128 stands for zero in the data rows.
Here are some points, each followed by its number:
[101 115 126 135 129 157 166 131 144 118 120 171 139 121 122 130] 0
[158 173 151 101 108 146 126 140 128 134 116  79  70  83 130 155] 1
[147 181 112 143 100 153 132 120 109 113 112 124 104 118 100 116] 2
[143 165 155 145 114 131 155 112 114 111 133 129 112 111 125 156] 3
[149 105 139 172 116 135 146 107  93  83 146 153 126 136  98 100] 4
[121 162 153  83  97 111 148 154 121 127 169 164 105 118 101 142] 5
[133  75 134 152 144 127 131 132  94 157 103 131 138 124 127 143] 6
[123 134 101  78 120 111 148 176  90 135 138 166 162 101 128 143] 7
[156 144 117 151 113 146 160 114  95 124 141 120 135 133 110 123] 8
[ 98 136 131 134 132 129 142 123 122 116 141 172 150 149 126 125] 9
[160  64 130 136 120 126 132 122 149 166 121 160 182 111 141 132] 10
[130 138 142 143 143  91 103 107 133 102 162  95 110 146 126 114] 11
[134  90 112 126 161  86  97 133 127 154  95 111 182 106 152 102] 12
[ 90 151 110 106 103 132  62 113 150  72 165 109 131 131 176 103] 13
[117 155 138 150 114 119 127 112 144  97 155 132 110 140 132 114] 14
[106  80 120 117 138 145 129 108 155 124 103 139 158 124 145 143] 15
[111 151 129 134 117 124 162 133 111 119 156 152 138 115 137 119] 16
[137  94 116 146 153 108 152 134 110 171  87 146 159 122 110 136] 17
[148 157 110 147 107 160 185 126 106 144  87 168 161 100  97 134] 18
[115 114 123 135 121  76 112 134 124 137 141 166 151 125 113  75] 19
[104 151 128 114 101 101 132 137 108  89 200 168 126 166 120 105] 20
[127 134 125  99  97 145 139 128 126 119 120 136 115 107 119 144] 21
[138  95 104 187 112 188 171 128 143 154  78 155 152 118  99 118] 22
[159 156 139 168 104 123 121 113  78  92 148 150 111 132 111  88] 23
[114 210 135  76  94 118 132 126 126  83 205 112  71 152 123 151] 24
[109 142 110 146 110 122 110 104 104 123 142 120 146 115 157 105] 25
[173  89 144 172 152  73  77 130  81 158  99 112 158 144 140 111] 26
[113 131 116 135 139 146 134 123 144 140 122 144 162 134 149 138] 27
[132  99 167 104 194 101 110 143 147 136 135 110 117 152 133 155] 28
[132  94 113 103 128  95 108 135 120 134 117 149 159 124 116  87] 29
[155 190 136  71 112 132 115 154 116 112 145 122  93 118 135 140] 30
[157 158 107  86 114 106 121 151 125 166 108  79 113 104 125 143] 31
[126 123 135 127 123 125 118 125 132 107 159 136 118 140 113 127] 32
[121 132 120 119 102 120 100 119 144 104 137  99 122 112 148 127] 33
[140 149  96 129 100 141 177 131 100 145 112 140 150  99 119 135] 34
[132  67 137 155 167  99  83 113 112 157  74 102 167  75 176 127] 35
[134  91 139 121 167 125  75 131 181 125 124  70  75 170 119 119] 36
[150 100 133 143 139 127 120 121 103 135 104 104 119 136 130 137] 37
[106 164 128 102 113 142 111 152 152 104 168 150  97 158 120 134] 38
[153 147 124 135 157 112 144 131 119 151 115  91 123 125 128 128] 39
[ 73 113 109 106 128 154 119 128 175 136 119 151 117 144 113 131] 40
[120 180 126 107 115 148 123 129 135 108 145 110 113 120 134 148] 41
[130 138 154  65 123 122  91 143 162 103 151  80  69 111 138 146] 42
[108 140 108 144 119 131 104 108 120 119 137 119 151 116 158  98] 43
[136 132 129 108 140 117 110 130 102 107 160  96  99 154 138 130] 44
[116 138 112 132 151 120 144 121 158 139 110 131 175 106 128 110] 45
[150 141 139 132 119 148 144 139 121 129 114 116  87 105 118 136] 46
[150 129 167  98 154  86  61 147 155 111 122 101  93 118 143 118] 47
[100 164 138 121 105 145 152 150 147 114 152 209 116 146  88 118] 48
[136 159 138  55 113 103  77 125 134  88 156  93 110  95 165 138] 49
[118 113 140 142 132 138 152 118 141 130 141 122 110 137 122 136] 50
[123 137 142 119 125 137  92 107 162  81 148 101  88 163 128 128] 51
[123 131 120 138 116 137 134 166 129 140 122 163 131 101 116 111] 52
[124 140 152 122 146 141 124 129 175 126 116 135  96 137 117 135] 53
[150 162 144 117 140 100  98 131 181 132 115 111 117 105 100 101] 54
[152 148 144 153 125 105 122 119 168 130 147 133 139 126 125  96] 55
[134  82 117 177 164  78  85 100 126 115 102 102 149 146 118  81] 56
[154 123 141 169 145 116 166 118 114 157 136 150 150 147 115 127] 57
[ 90  78 105 201 139 156  97 109 168 128 120 132 154 174 128  85] 58
[145  95 135 164 140 114  77 112 102  91 130 103 103 170 127 107] 59
[133  99 143 174 145  89 102 136 100  98 156 146 123 164 121  79] 60
[134  74 112 140 143 130 120 132 128 138 122 125 131 163 118 112] 61
[120 136 169 137 149 143 107 115 119  93 151 147  99 152 134 143] 62
[100 132 138  53 161 119 117 149 132 122 140 131 142 115 180 172] 63
[119 133 105 133 107 140 169 140 125 193 109 119 147 121 122 146] 64
[119  86 133 128 176 125  93 121 147 119 151  80 113 190 168 136] 65
[147 132 108 142 112 139 176 126  98 127 121 144 166 111 117 130] 66
[145  91 119 135 139 132 162 141 108 139 104 156 149 139  99 118] 67
[121 147 138 131 148 104 139 115  86 106 153 114 128 134 150 142] 68
[158 130 152 130 143 146 116 120 103  95 132  96  80 134 133 150] 69
[118 125 143 120 133 131 129 116 128 129 139 113 109 127 136 140] 70
[130 153 118 121 128 123 109 140 152 121 135 122 117 137 119 108] 71
[110 138 135 135 116 125 143 120 112 126 155 175 157 142 117 121] 72
[102 113 139 137 158 174 124 104 178  96 123 105  94 184 131 139] 73
[125 102 111 100 124 103 115 137 122 137 125 145 154 119 127  91] 74
[115 118 147 104 148 156 146 110 119 136 110 109 105 120 155 172] 75
[162 125 144 152 136 104 163 115  63 117 103 150 161 114 128 133] 76
[103 131 142  98 140 134 124 140 167 159 125 117 104 131 130 151] 77
[141  95 119 128 157 137 155 149 141 183  79 118 143 114 116 156] 78
[125 136 122 101 146 128  78 143 142 120 119 115 140 124 170 153] 79
[101 126 115 192 123 137 142  99 121 106 152 187 170 169 110 104] 80
[136 112 131 117 138 140  69 102 163  79 103  72  91 123 145 113] 81
[129  95 119 182 132 160 157 112 141 178  89 161 167 125 107 132] 82
[148  72 123 178 167  78  81  98 122 127 103  95 156 143 116  76] 83
[117 134 116 124 109 106 149 126 106 130 133 171 164 143 110 120] 84
[ 96 125 129  72 150 149 126 141 205 152 105 111 117 113 137 163] 85
[146 151 129  88 118 112 117 160 115 146 138 123 115 131 110 123] 86
[153 166 129 105 137 108  93 141 177 126 110 104 110 116 104  96] 87
[108  99 112 132 153 151 119 144 161 146 129 135 135 157 133 115] 88
[120 170 143 114 100 124 121 114 145 107 164  93  94 134 140 149] 89
[150 103 127 190 147  84  48 107 109 117 122  89 126 147 140  82] 90
[136 145 106 183  98 152 161 121  86 168 106 142 155 116 112 135] 91
[168 134 133 106  95 124 152 147 134 182 131 111 127 103 125 146] 92
[128 155 120  97 105 123 157 150  83 137 119 161 140  60 145 139] 93
[133 198 119 124 110  96 119 137 122 145 147 125 115 124 113 106] 94
[129 128 110 147 117 143 114 104 131 105 123 101 141 128 151 102] 95
[142  84 149 128 156 112 127 133 134 132 136 102 116 155 131 134] 96
[135 150 111 127 123 116 149 123 127 158 101 137 154  92 122 130] 97
[146 142 105 149  99 108 106 141 116 133 159  79 126 144 134 101] 98
[102 126 132  64 169  97 107 151 147 144 142 132 156 113 176 158] 99
[119 109 117 138 124 107  88 130 200 126 164 165 124 169 119  94] 100
[153 116 132 163 131 110 194 118  73 148 129 195 178 131  86 109] 101
[ 90 149 134  66 120 139 125 152 132 122 159 125 110 108 161 171] 102
[130 152 135 110 117 127 127 152  89 127 160 135  92 146 108 140] 103
[121 140 110 119 140 156 135 128 155 121 136 135 147 142 148 142] 104
[106 137 136  88 118 130 102 110 148  80 138 124 102 112 141 148] 105
[122 116 127 122 134 132 119 138 147 137 123 113 114 129 135 103] 106
[151 129 107 140 131 138 161 135  89 176 111 152 159 136 102 117] 107
[145 113 109 146 122 118 117 121 106 134 131 112 156 138 113 117] 108
[134 155 131 137 101 146 170 122 135 149 144 186 148 123 109 126] 109
[155 129 106 149 125 133 132 131 126 138 101 127 134 132 110 106] 110
[110 138 149 138 124 117  73  92 113  76 140 121 123 111 156 137] 111
[139 141  95 156 109 127 185 123  88 164 115 153 172 131 112 126] 112
[ 70 112 166  98 141 136  84 112 167  64 177 145  98 151 163 162] 113
[116 125 120 133 129 134 172 150 107 155 133 157 142 122 101 135] 114
[134 196 130 115 111  88 112 140 116 143 150 114 104 114 108 104] 115
[127 116 162  89 118  72  97 189 151 178 157 172 136 129 153 143] 116
[169 113 127 176 116 112 152  99  93  97 128 122 124 143  99  84] 117
[109 123 116  91 117 112  91 142 145 108 157  94  99 127 142 111] 118
[145  64 131 125 164 118  92 142 158 168  81  69 109 128 129 123] 119
[119 128 132 121 121 117  92 135 121 123 149 143 127 136 135 111] 120
[171 123 140 123 168  68  99 152 107 147 103 127 132 118 115 115] 121
[144  83 147 135 158 131 124 129 165 132 100 107 138 110 150 125] 122
[147 117 134 168 143  96 117 119  80 129 133 148 141 133 127  99] 123
[116 112 128 163 118 130 137 120 134 116 102 196 138 137  85  93] 124
[139  73 114 248 150 115 130  90  76 129 125 137 173 162 129  77] 125
[128 152 116 112 130  97 133 148 128 186 114 136 155 101 100 119] 126
[ 87 134 129 163 143 130 142 126 113 121 146 188 152 150 117 116] 127
[142 141 126 124 108 119 157 160 116 154 149 147 113 135  93 123] 128
[126 166 120  91 102 172 154 152 113 172 104 119  99 104 136 179] 129
[144 144 127 124 105 126 138 160 101 139 150 139 104 143 103 139] 130
[129  74 129 148 169  92  80 117 135 119 133  99 144 148 140 101] 131
[134 159 146 164 106 137 131 109  97 115 137 129 121 135 137 132] 132
[141 156  82 124  98 142 176 152 148 206 113  92 115 135  78 131] 133
[161 141 127 160 118 127 129 109 129  90 125 123 111 137  77  95] 134
[ 95 135 133 141 132 138 137 114 119 109 148 174 146 140 134 122] 135
[109 106 124 130 116  99  93 124 181 127 164 144 127 158 120  86] 136
[118 120 103 148 106 137 138 110 139 115 132 120 165 115 136 115] 137
[154 146 127  89 113 129 170 162  78 175 110 115 135 110 134 168] 138
[161 120 115 172 108 117 113 107 124 134 123 102 144 113 101 108] 139
[110 151 153  84 132 114 122 130 117 126 115 140 117  89 148 156] 140
[111 149 136 105 104 135  95 110 179 110 195  74  89 165 171 110] 141
[148 112 103 132 120 141 181 141 101 178  92 142 171  93 127 150] 142
[113 203 104 110  68 162 159 130  91 114 130 161 140  75 145 145] 143
[ 93 156 124  86 124 170 142 136 176 117 139 134  95 135 130 139] 144
[157 127 138  88 140  84 117 145 126 122 121 135 119 105 103 113] 145
[162  89 131  89 149 105 105 161 137 177  55  55  93 102 131 151] 146
[121 143 111 139  62 159 102 122 121 111 130 131 122 111 138 129] 147
[135 126  88 176 125  92 141 138 125 172 127 163 185 171  95  73] 148
[108  68 133 176 128 144 128 137 142 168 113 203 153 150  98 100] 149
[105 103 129 139 148 100 123 149 126 173 156  96 132 142 142 123] 150
[118  90 136 167 120 184 184 107 109 147  98 161 168 109 154 156] 151
[ 99 161 134 103 123 126 152 154 144 128 156 163 113 147  99 144] 152
[160 152 149 131 141  69  83 150  84 128 173 114 111 140 132 121] 153
[103  82 136 144 139 148 119 135 175 131 127 169 124 156 114 112] 154
[172 126 115 159  98 133 128 114 135 161  89 115 152  80 147 119] 155
[137 116 128 150 129 147 148 118 107 125  95 130 128 105 129 140] 156
[ 99 164 121 118 111 129 122 110 137 118 133 132 142  99 166 141] 157
[174 120 122 170 131 100 176 135  94 178 118 145 157 127 101 107] 158
[129  95 130 175 121 166 186 109 103 156  94 166 173 109 147 134] 159
[126 118 126 117 165 128  87 131 145 116 114 124 138 140 166 152] 160
[110  89 133 130 142 137 130 129 151 125  90 136 131 103 116 124] 161
[107 159 122 117 120 130 164 139 125 117 158 136 132 110 152 127] 162
[150 179 152 107 108 132 124 136 123 125 125  92  72  84 122 153] 163
[128  88 122 180 123 144 140 103  88 129 112 123 159 130 138 108] 164
[180 189 134 147  97 108 112 115  86 112 156  83  91 120 127 125] 165
[106 148 121 140 126 154 120 141 141 124 154 112 105 158 141 141] 166
[118  86 105 151 163 134 164 126 101 160 118 148 192 151 137 135] 167
[140 149 134 127 127 120 104 133 121 116 128 132 112 129 115 130] 168
[130 138 140 132 121 149 164 106  94 105 152 167 151 125 148 140] 169
[116 103 123 161 134 174 131 102 164 100 115 144 142 161 133 137] 170
[132 115 128 159 139 124 147 136 105 155 119 132 146 132 126 142] 171
[ 97 157 151  85 101 177 164 105 149  87 155 176 120 135 138 157] 172
[147 102 128 184 152 110 168 118 123 144 122 112 141 150  89 122] 173
[147  84 119 188  98 136 147 129 105 160  93 144 145 117 100 119] 174
[115 155 140 135 128 102 139 113  75 111 152 126 136 121 141 148] 175
[139 148 152 109 136 119  78 138 147 106 111 140 107 131 128 126] 176
[128 140 147  63 132 113 114 151  97 125 159 126 124 119 146 171] 177
[ 97 113 124 117 130 163 116 104 166 108  90 149 136 104 121 124] 178
[145 161 131  79 116 122 124 137 141 113 131 114 104 120 112 135] 179
[140 149 138 118 127 131  85 116 125 101 146  86  80 121 138 138] 180
[104  61 115 137 149 117 119 125 131 139 116 121 157 147 144 126] 181
[122 165 134 127 137 129 136 112 139 115 145 116 125 139 140 128] 182
[148 106 134 146 140 110 138 129 111 178  92 111 133 111 119 131] 183
[105 149 140 106 121 161 147 104 134  69 175 114  90 141 143 156] 184
[105 190 140 124  83 154 155 142  90  98 186 155  74 125 116 151] 185
[104 135 147  93 128 168 148 108 149  87 162 122 103 164 147 149] 186
[ 86 145 132 109 108 150 165 119 119 100 156 165 147 105 155 141] 187
[131  95 141 137 140  88  83 166 127 176 101 147 121 125 123 112] 188
[102 126 117 156 141 147 149 129 133 144 101 151 143 110 130 133] 189
[137 138  91 169 125 102 135 133 118 157 125 159 188 162 108  80] 190
[135 179 120  92 129 109 117 116 132  98 154  65 112 119 136 125] 191
[134 205 154  46 133  92 118 148 100 107 157 102  88 111 153 166] 192
[154 193 125 110 104 126 150 148 135 135 162  98 101 125 131 132] 193
[157 105 131 156 155 103 148 121 143 140 125 105 131 154 105 128] 194
[126 108 134 143 129 158 128 119 157 119 126  97 150 150 178 134] 195
[134 104 155 117 170 142 134 127 139 136 103 114  99 133 126 148] 196
[102  98 140 103 154 145 111 123 176 117 123 121 107 134 152 139] 197
[136 166 126 154  79 169 170 107  70  92 128 158 127 110 121 151] 198
[137  88 119 156 168  83  81 102 132 120 104 102 155 138 124  79] 199
[141 103  95 117 122 136 134 125 107 154 107 119 154 129 142 136] 200
[163 145 134 134 145  65 124 126 121 115 151 132 121 159  79  85] 201
[128 183 113 122  77 146 107 124 136  60 184 118 105 143 132 105] 202
[ 93 129 156  74 157 141 109 108 146  65 163 113  89 149 156 150] 203
[123 130 122 125 111 113 121 128 110 137 159 103 108 149 155 128] 204
[127 123 128 120 113  98 129 144  87 128 117 148 142  90 126 120] 205
[161 199 141  96 113 119 122 139 123 126 138 105 106  95 138 142] 206
[129 131 141 112 132  99 109 135 117 120 136 114 110 118 135 143] 207
[136 107 134 162 140 147 121 105 129 124  96  93 121 111 153 144] 208
[142 120 100 128 128 153 175 139 110 166  78 143 163  98 130 155] 209
[126 172 104 165  90 136 165 124 125 133 137 138 116 130  84 115] 210
[144 167 113 124  89 157 156 128 115 130 137 100 114 114 138 136] 211
[151 152 101 145 121  94 135 139 101 159 122 116 160 138 108 117] 212
[129 153 148 171 109 133 133 110 102 107 150 141 118 152 141 120] 213
[128 163 121 125 124 115 114 128  87 132 144 106 132 120 157 153] 214
[ 89 158 117  88 109 139 137 132 139 143 123 135 146  76 153 144] 215
[131 132 130 121 145 127 134 125 118 139 111  92 116 136 135 156] 216
[159 119  82 144 135 107 161 146  90 188 115  95 149 147 101 127] 217
[112 150 145 138 124 159 145 122 118 106 116 163 129 106 134 126] 218
[106 167 142 125 132 131 154 135 136 116 165 140 107 148 114 148] 219
[ 91 170 136 125 104 142 128 126 158  79 176 150  82 148 109  88] 220
[127 137 127 166  97 155 166 106 105 106 124 172 146 133 115 101] 221
[129 171 118  94 111 164 136 127 163 136 107  99 105  95 151 159] 222
[129 113 142 122 127 133 143 125 105 119 108 141 139  89 150 151] 223
[140 165 115  96 123 118 181 149 124 171 127 127 140 128 101 161] 224
[133 122 107 137 133 106 129 137 101 137 118 141 166 128 124 120] 225
[ 87  72 131 110 140 161  92 153 154 139  91 194 136 125 117 146] 226
New points follow, each followed by the numbers of its three nearest points above, nearest first.
[144 153 128 144 102  88 123 123  70 115 121 149 160  89 117 125] 205 76 225
[167 210 134  74 125  88 111 119 130  99 159  77 111 122 137 131] 191 206 30
[123  99 124 147 145  94  97 137 114 139 104 117 142 103 144 117] 12 225 37
[111 111 118 144 124 136 123 168 152 153 123 145 124 122 109  93] 52 106 88
[121 105 172 137 152 144 129 116 121 124 128 152 110 160 136 153] 62 50 196
[111 128 124 130 128 148 150 144 143 153 129 120 102 152 114 139] 50 166 77
[141 175 102 113  88 152 157 125 105 137 143 109 125 119 141 148] 211 193 41
[131 147 131  75 125 132 107 135 140 105 145 112  89 136 128 149] 179 105 41
[122 121 131 179 123 166 156  88 130 128 154 112 127 149 137 145] 50 132 213
[166 130 124 108 117 124 176 163  84 179 114 119 145 103 121 160] 138 142 92
[135 158 112  82 131 120 174 151 126 165 127 130 129 121  97 161] 224 138 128
[121 134 128  85 145 146 115 138 142 109 121  97 116 113 167 156] 79 160 75
[149 134 162 135 160 102 113 131  94 138 128 116 110 125 138 146] 207 37 216
[160 137 171  99 156  77  53 145 147  92 133  93  77 125 142 118] 47 176 42
[140 116 121 150 122 120 197 128  75 147 133 184 171 136  91 117] 101 112 107
[130 135 106  71 120 107 138 174 102 134 139 171 172  94 139 133] 7 93 205
[105  65 117 162 160 141 109 131 118 136 125 142 151 163 151 127] 181 61 88
[135  85 115 150 162 131 177 127 104 153 122 145 182 154 124 146] 167 171 67
[122  56 152 177 155 141 124 149 124 164  88 153 115 129  98 128] 6 149 161
[132 134 139 174 141 107  84 103 142  94 145 108 126 147 132  86] 11 59 14
[145 136  97 150 110 136 123 118 141 146 112  97 129 137  99 110] 110 139 108
[144  82 145 180 138 113  83 106 101  90 129 112 116 175 133  94] 59 60 90
[126 157 116 113 134 129 103 145 162 108 143 122 103 146 118 114] 71 38 168
[140 134 138 108 133 135 135 126 122 136 111  91 112 137 127 168] 216 70 75
[137 166 124  98 101 131 147 149  81 135 112 144 142  57 147 147] 93 205 143
[125 125 131 118 136 135 117 138 143 127 124 118 109 124 129 111] 106 71 70
[120 165 107  91 116 113 119 156 135 143 140 136 145 122 127 140] 86 71 179
[127 100 123 173 138 162 158 112 150 183  89 161 161 134 102 130] 82 22 189
[150  86 135 151 162 101  82 110 118 152  76  98 173  76 180 121] 35 12 122
[142  86 131 149 163 101  94 107 115 144  81  97 169  78 180 131] 35 12 122
[158 144 111 145 140 134 180 134  87 177 108 159 160 137  98 122] 107 112 158
[127 160 149 103 130 113 125 154 113 126 159 146 101 139 117 138] 103 130 86
[116 134 113 127 123 134 184 153 101 161 134 163 144 127  96 142] 114 128 107
[110 139 122 146 118 125 153 130 117 110 151 137 127 123 133 118] 16 162 14
[141 137 140 101 119 111 108 120 116 118 143 107 118 112 147 125] 207 33 70
[118 103 130 155 151 124 144 130  96 144 134 134 154 147 151 147] 171 6 167
[144 188 130  86 127 122 157 156 125 141 163 106 110 126 131 144] 193 206 30
[ 82  85 148 119 181 115 111 130 155 108 118 133 124 133 139 149] 197 160 28
[ 99  96 134 109 153 141 107 129 175 119 119 122 140 131 154 142] 197 15 160
[111  94 139 107 152 132  99 130 162 121 105 129 120 127 133 139] 197 161 160
[ 94 107 117 144 107 163 151 129 104 128 123 181 130 123 109 127] 0 114 221
[120 194 133  56 112 126 126 157 136 116 165 135  85 126 116 149] 30 179 5
[132 145 141 155 116  93  90 119 106  88 178 107  90 162 131  82] 11 14 60
[ 96 123 158  85 147 132 116 114 146  73 163 121  98 142 148 149] 203 105 186
[109 150 144 121 124 132 133 109 137  82 145 137 108 131 123 120] 14 32 182
[139 126 134 117 126 136 153 127  93 122 112 148 141  83 152 164] 223 156 93
[107 132 126 115 106 157 128 139 142 126 122 126  98 113 124 142] 21 70 46
[168 133 141 158 126 112 164 113  63 135 112 157 162 111 129 130] 76 66 158
[122 173 125 116  75 143 110 121 130  62 184 104  96 145 133 118] 202 89 184
[131 107 116 124 130 127 152 113 104 138 107 123 130 107 113 134] 156 200 171
[150  87 110 130 162  93  97 135 172 148 105  62 130 119 118 121] 119 122 131
[126 126 159 100 148 134 160 126 100 136 129 127 119 131 149 169] 75 70 216
[106 167 123 101  87 115  67 105 154  62 175 119 139 122 178  91] 13 202 33
[141 137 100 120  94 171 147 110 108 127 106 112 130 117 150 142] 211 21 156
[105  97 120 144 144 110 120 150 118 171 156  96 131 148 137 118] 150 204 96
[157 118 129 104 135  94 155 135 151 186 163 113 138 122 117 128] 92 126 150
[135 120 138 163 124 147 149 104 122 128 155 108 122 169 136 139] 50 213 132
[135 152 108 119 109 125 150 121 119 141 118  91 128  94 135 144] 211 97 216
[ 88 106 125 120 131 165 120 101 172 114  97 150 136 111 126 122] 178 15 161
[159 100 154 141 162  72  61 126  84 148 122 101 139 144 149 124] 26 121 131
[112 119 136 139 129 133 125 115 116  85 149 131  95 153 112 127] 32 62 14
[106 139 126 114 108 164 139 136 134 122 122 133 107 106 143 140] 21 218 70
[113  93 121 143 140 112 129 147 113 170 149  91 143 142 149 123] 150 181 171
[137  89 130 132 130 158 106 121 138 119  77 135 124 120 127 113] 161 178 156
[124  93 129 195 136 139 139 102  95 124 134 144 161 142 127 115] 164 123 171
[109 125 134 175 127 184 139 105 136  75 141 169 118 174 127  99] 170 80 135
[ 99  86 124 108 137 140 126 105 146 125 111 132 157 117 146 149] 15 161 27
[128 117 102 153 121 152 131 112 132 117 100 100 142 133 156 106] 95 137 195
[152 160 108  80 116  99 117 149 136 167 111  73 114 111 126 143] 31 86 179
[145  83 157 152 161 101 127 110 132 144 155 129 143 132 153 119] 96 131 194
[111 146 122 133 125 150 118 142 145 124 150 112 108 162 143 134] 166 182 71
[123  98 132 134 140 102 131 132 105 142 126 153 164 122 135 118] 225 74 171
[119 117 129 128 122 159 117 110 161 122 144 106 149 140 185 135] 195 104 95
[121 165 113 154 106 133 108 105 150  99 149 100 113 147 117 101] 14 71 182
[148 138 100 150 124  99 128 143  90 152 127 116 153 148 107 122] 212 108 225
[157 123 141 161 114 108 161 102  61 108 124 153 154 108 131 128] 76 66 123
[128  98 149 121 167 123 163 118 163 121 103 116 113 125 102 156] 196 50 161
[112 143 106 138 140 130 119 139 140 150 118 143 168 167 137 122] 27 88 104
[145  70 124 147 159 140 130 126 150 182  55 101 147 116 139 135] 78 122 183
[ 76 109 113 112 124 139 131 124 168 134 133 165 127 139 110 129] 40 154 0
[ 91 155 161  71 140 124 100 145 187 102 184 148  80 162 134 145] 38 113 203
[136  59 125 239 144 120 129  89  84 121 120 129 171 160 131  75] 125 164 83
[120 116 147  99 124  78 101 185 139 186 161 173 134 129 157 141] 116 188 99
[127 115 120 130 135 111 141  91 120  78 157 128 141 160 130 118] 32 14 68
[127 158 144 124 151 144  93 133 185 106 154  89  73 150 134 125] 51 180 53
[126 152 117 122 120 108 151 114 155 112 114 142 154 102 110  84] 45 97 55
[155 119 137  99 152  84 126 149 125 135 104 147 136 104  90 118] 145 121 29
[110 121 154 127 148 160 130 128 163 116 133 141  89 159 122 144] 53 50 73
[131 133 126 115 125  87  96 136 113  86 145 153 145 144 121 111] 120 32 168
[ 93 145 142  79 122 126  97 112 156  65 147 116 102 123 148 153] 105 203 51
[113 133 100 123 113 140 153 137 124 206 105 122 146 115 131 151] 64 97 209
[103 136 138 118 139 121 162 152 118 161 129 188 136 140 102 151] 114 152 9
[ 96 153 124 125 119 159 109 135 167 119 147  70  91 167 147 138] 166 51 89
[102 122 133 159 125 186 129 104 144  60 154 163 108 168 146 106] 170 135 62
[ 77 107 107 105 129 162 127 134 174 144 120 158 124 144 107 136] 40 88 154
[112 101 120 137 112 171 173 123 136 110 128 162 156 126 129 122] 0 221 137
[109 147 132 129 125 147 136 109 104 105 114 168 155  89 150 114] 218 223 169
[146 199 121  97 102 153 180 157 119 164  94 130 105  64  99 153] 129 224 34
[139 174 122 155  86 163 173  99  81  97 126 156 131 101 117 145] 198 221 3
[154 125 100 174 153 108 118 126 108 141 114  88 154 156 126 117] 108 212 194
[132 134  99 160  99 123 105 142 118 138 151  92 136 138 136 105] 98 108 204
[105 128 136 140 117 160 139 121 169 106 126 172 123 144 114 121] 0 154 170
[112 162 151  65 109 115  86 118 153  84 146  91  90  96 171 151] 49 42 105
[130 144 129 101 134 105  99 125 109 110 139 121 117 122 145 123] 207 168 120
[170 191 128 141  99 117 109 120  85 104 159  90  81 124 123 135] 165 180 206
[149 152 110 152 101 121 118 121 138 122 137  88 136 142 127 108] 98 95 139
[156 130 118 143 107 138 136 140 122 152  93 132 137 123 110 110] 110 97 52
[138 123 137 120 127 107 102 121 111 113 136 104 117 124 138 127] 207 168 70
[155  95 141 149 143 134 122 123  96 140  90 113 113 136 115 137] 37 6 183
[136 151 127  78 123 143 122 135 142 107 135 122  98 141 122 148] 179 41 21
[162 163 148 130 114  78  94 160  87 134 176 108  89 141 120 124] 153 115 103
[138  92 123 221 142 116 114  90  90 119 136 129 154 152 133  81] 125 164 123
[113  66 121 138 145 121 122 125 123 137 120 123 151 142 132 126] 181 61 6
[110  79 131 171 128 147 142 140 134 167 111 203 152 154  93  98] 149 124 82
[132  46 127 135 144 116  88 124 130 112 123 154 116 148 125 103] 61 131 181
[117 123 103 148 114 146 142 106 148 121 119 123 166 110 142 117] 137 27 95
[142 146  91 133  96 144 172 153 147 201 105  90 118 132  88 142] 133 64 92
[ 87 159 119 114 113 208 159 108 128  89 137 158 113 125 135 147] 172 187 218
[124 164 117  94 103 172 143 157 124 171 114 107 103 105 136 166] 129 222 211
[133 142 146 114 126 121 131 126 121  95 157 138 102 145 114 130] 32 168 219
[113 129 124  93 103 118  95 145 138 106 170  85  85 121 145 121] 118 33 42
[102  92 134 139 146 105 131 148 110 169 155 110 136 137 146 126] 150 171 181
[117 146 111 137 121 133 140 114 150 134 107 152 169 112 129  98] 45 137 27
[136 116 110 114 116 128 143 133 105 159 112 107 156  86 149 149] 200 97 223
[100 138 118  78 135 118 124 139 152 120 183 116 112 170 131 154] 38 219 166
[156  98 133 101 155 104  85 156 130 165  68  71  92 103 122 156] 146 119 31
[ 90 158 116  99 101 134 139 128 127 128 125 143 148  74 140 137] 215 157 162
[147  43 120 181 163 134 112 117 114 149  69 115 149 112 119 107] 6 164 83
[145 166 114  85 118 108 116 150 141 167 115  81 113 109 126 145] 31 86 179
[113 194 151 106 122 162 153 126 132  96 160 176 121 129 138 163] 172 219 187
[121 119 126 126 132 104 123 140 103 131 134 151 154 121 132 121] 225 205 74
[126 121 122  92 118 106  85 134 139 100 151  84 100 127 145 110] 118 33 180
[132 182 136 153 110 153 124 123 134  92 145 130 103 126 130 110] 14 132 2
[126  93 113 128 160 141 171 137 110 164 109 148 171 142 129 155] 167 17 171
[129 142 115 118 127  93  91 144  92 109 144 133 134 146 123 114] 120 168 207
[159 123 131  98 141  83 131 145 122 128 111 145 131 104  89 112] 145 121 29
[143 141 115 149 126 132 130 134 115 131 113 137 130 136 109 117] 110 168 108
[113 143 127 142 118 125 150 134 121 115 159 140 130 132 131 118] 16 162 32
[ 94  76 137 110 151 153  85 148 149 131 103 180 129 141 125 133] 226 154 88
[136  98 171 141 153 133 115 115 124 115 129 147 111 160 142 142] 62 96 196
[139 131 131 113 141 108  99 129 110 105 155  93  95 149 123 127] 44 11 207
[142 153 116 108 132  90 145 154 139 190 111 128 152 105 111 123] 126 97 224
[123 137 128 121 111 109 115 143 122 130 143 146 129 119 125 107] 120 168 71
[111  89 137 129 141 154 125 136 137 122  90 131 140  94 137 147] 161 15 223
[ 85 173 138  89 120 144 189 144 124 121 150 212 157 115 133 175] 187 172 152
[105 116 114 136 126 118 158 123  95 146 145 119 141 140 128 133] 171 114 225
